arr =
19, 21, -11, 40, -13, -12, -3, -89, -43
18, -24, -70, -7, 11, 6, 14, -44, -54
-45, 53, 54, -25, 3, 18, -46, -50, -51
80, 14, -32, 23, -21, 4, -54, 43, -16
-32, -18, 70, 23, 99, 4, -44, 0, 23
arr[0,-9] = 19
arr[-2,7] = 43
arr[:, 4] = [-13, 11, 3, -21, 99]
arr[1,-5] = 11
arr[-3,3] = -25
arr[1] = [18, -24, -70, -7, 11, 6, 14, -44, -54]
arr[4,7] = 0
arr[:, 5] = [-12, 6, 18, 4, 4]
arr[3,6] = -54
arr[1,1] = -24
arr[4,-5] = 99
arr[2,-1] = -51
arr[-5,2] = -11
arr[4,0] = -32
arr[2,6] = -46
arr[1,6] = 14
arr[1,-4] = 6
arr[:, -2] = [-89, -44, -50, 43, 0]
arr[4,8] = 23
arr[4,6] = -44
arr[4,-6] = 23

a = array([-79,  15,   9,  13,   8,   7])
a[0] -> -79
a[2] -> 9
a[1] -> 15

x =
[[ 0.306 -1.284 -0.293  0.523  0.440  0.699 -0.402 -1.020 -0.996 -0.912
   0.535 -0.571  1.154 -0.910]
 [ 0.758 -0.342  0.772 -0.298 -0.353 -0.809 -0.020 -0.362 -0.126  0.050
   1.294 -0.905 -1.268  0.722]
 [-1.401  0.186 -1.333  0.020  0.062  0.701 -0.391  0.272 -0.123 -0.274
  -2.055  0.836  1.303 -1.318]
 [-0.095 -1.566 -0.244  0.323 -0.072  0.599 -1.531 -0.589 -1.299 -0.360
   0.866 -1.381  1.239 -1.721]
 [-0.272 -1.340 -0.481  0.257 -0.020  0.570 -1.226 -0.623 -1.150 -0.530
   0.320 -0.983  1.173 -1.584]
 [-0.468 -0.091  0.254 -1.010 -1.260 -1.318 -1.120  0.349 -0.151  0.618
   0.319 -1.254 -1.675 -0.147]
 [ 0.970  0.110  0.833 -0.295 -0.133 -0.916  0.783 -0.418  0.284 -0.090
   1.011 -0.291 -1.604  1.453]
 [-1.210 -0.822 -0.709 -0.448 -0.859 -0.068 -1.956  0.181 -0.898  0.180
  -0.428 -1.175  0.447 -1.933]
 [ 0.239  1.440  0.175 -0.409  0.111 -0.790  1.846  0.166  1.224 -0.050
  -0.949  1.428 -1.556  1.984]]
x[0, 0]: 0.306
x[1, 13]: 0.722
x[6, 11]: -0.291
x[:, 3]: [0.523, -0.298, 0.020, 0.323, 0.257, -1.010, -0.295, -0.448, -0.409]
x[5, 0]: -0.468
x[5]: [-0.468, -0.091, 0.254, -1.010, -1.260, -1.318, -1.120, 0.349, -0.151, 0.618, 0.319, -1.254, -1.675, -0.147]
x[:, 7]: [-1.020, -0.362, 0.272, -0.589, -0.623, 0.349, -0.418, 0.181, 0.166]
x[8]: [0.239, 1.440, 0.175, -0.409, 0.111, -0.790, 1.846, 0.166, 1.224, -0.050, -0.949, 1.428, -1.556, 1.984]
x[2]: [-1.401, 0.186, -1.333, 0.020, 0.062, 0.701, -0.391, 0.272, -0.123, -0.274, -2.055, 0.836, 1.303, -1.318]
x[3, 8]: -1.299
x[0, 1]: -1.284
x[1, 3]: -0.298
x[5, 11]: -1.254
x[7, 2]: -0.709
x[:, 5]: [0.699, -0.809, 0.701, 0.599, 0.570, -1.318, -0.916, -0.068, -0.790]
x[1, 5]: -0.809
x[:, 1]: [-1.284, -0.342, 0.186, -1.566, -1.340, -0.091, 0.110, -0.822, 1.440]
x[3, 5]: 0.599
x[3, 0]: -0.095
x[2, 0]: -1.401
x[:, 10]: [0.535, 1.294, -2.055, 0.866, 0.320, 0.319, 1.011, -0.428, -0.949]
x[:, 9]: [-0.912, 0.050, -0.274, -0.360, -0.530, 0.618, -0.090, 0.180, -0.050]
x[:, 4]: [0.440, -0.353, 0.062, -0.072, -0.020, -1.260, -0.133, -0.859, 0.111]
x[0]: [0.306, -1.284, -0.293, 0.523, 0.440, 0.699, -0.402, -1.020, -0.996, -0.912, 0.535, -0.571, 1.154, -0.910]
x[3, 12]: 1.239
x[:, 11]: [-0.571, -0.905, 0.836, -1.381, -0.983, -1.254, -0.291, -1.175, 1.428]
x[3, 7]: -0.589
x[7, 1]: -0.822
x[2, 4]: 0.062
x[:, 8]: [-0.996, -0.126, -0.123, -1.299, -1.150, -0.151, 0.284, -0.898, 1.224]
x[2, 11]: 0.836
x[7, 7]: 0.181
x[5, 7]: 0.349

M =
array([[  4,  -6,  42,   5,  14,  36,  -7,   8, -24,  13,   3,  -2,   2],
       [ 46,   5,  11,  41,  29,   2,  -3, -15,   7,  35, -27,  -7,  11],
       [ -3, -19,  14,   4,   2,  20, -12,  22,  -4,   5,  11,  -8, -21],
       [ 34, -12,  10,  34,  26,   6, -16,   0,   7,  32, -17, -17,  -8],
       [ 22,  21,  17,  16,  23,   7,  13, -10,   1,  20, -10,  11,  26],
       [ 20, -22,   8,  24,  16,   9, -22,  10,   6,  23,  -5, -20, -22],
       [  6,  21,  30,   0,  13,  26,  12,   1, -10,   7,   1,  12,  30],
       [ 23,  24, -15,  20,  11, -20,  20, -16,  25,  13, -11,  12,  21],
       [-35,  17,   3, -32, -19,   8,  23,  15,  -1, -26,  34,  25,  14],
       [  8,  15,  27,   4,  15,  22,  10,  -1, -13,  11,   0,  10,  22],
       [ 13,  -1, -23,  16,   3, -20,   1,   4,  26,   7,   2,  -2,  -6]])
Indices start at 0.
(0, 0) = 4
(4, 9) = 20
(1, 9) = 35
(2, 0) = -3
(7, 8) = 25
(8, 8) = -1
(10, 1) = -1
(6, 8) = -10
(2, 4) = 2
(0, 4) = 14
(6, 3) = 0
(2, 6) = -12
(4, 0) = 22
(5, 5) = 9
(7, 0) = 23
(10, 9) = 7
(1, 0) = 46
(5, 12) = -22
(1, 10) = -27
(3, 0) = 34
(6, 2) = 30
(4, 1) = 21
(9, 8) = -13
(5, 4) = 16
(4, 7) = -10
(10, 8) = 26
(5, 2) = 8
(3, 3) = 34
(9, 10) = 0
(0, 8) = -24
(9, 5) = 22
(1, 11) = -7
(5, 6) = -22
(10, 2) = -23
